Read these off the matrix that follows.
1) Which number is the entry just left of -0.53?
2) Which number is the fifth entry in reading order?
3) Which number is the entry just right of -2.58?
4) Which number is the entry just left of -1.40?
5) Which number is the entry just right of 0.67?
[[-0.81, -2.58, 5.43, -1.97], [-0.07, -7.03, 0.67, -3.69], [-0.84, -1.08, -0.53, -1.49], [-3.07, -0.60, -1.55, -1.40]]
1) -1.08
2) -0.07
3) 5.43
4) -1.55
5) -3.69
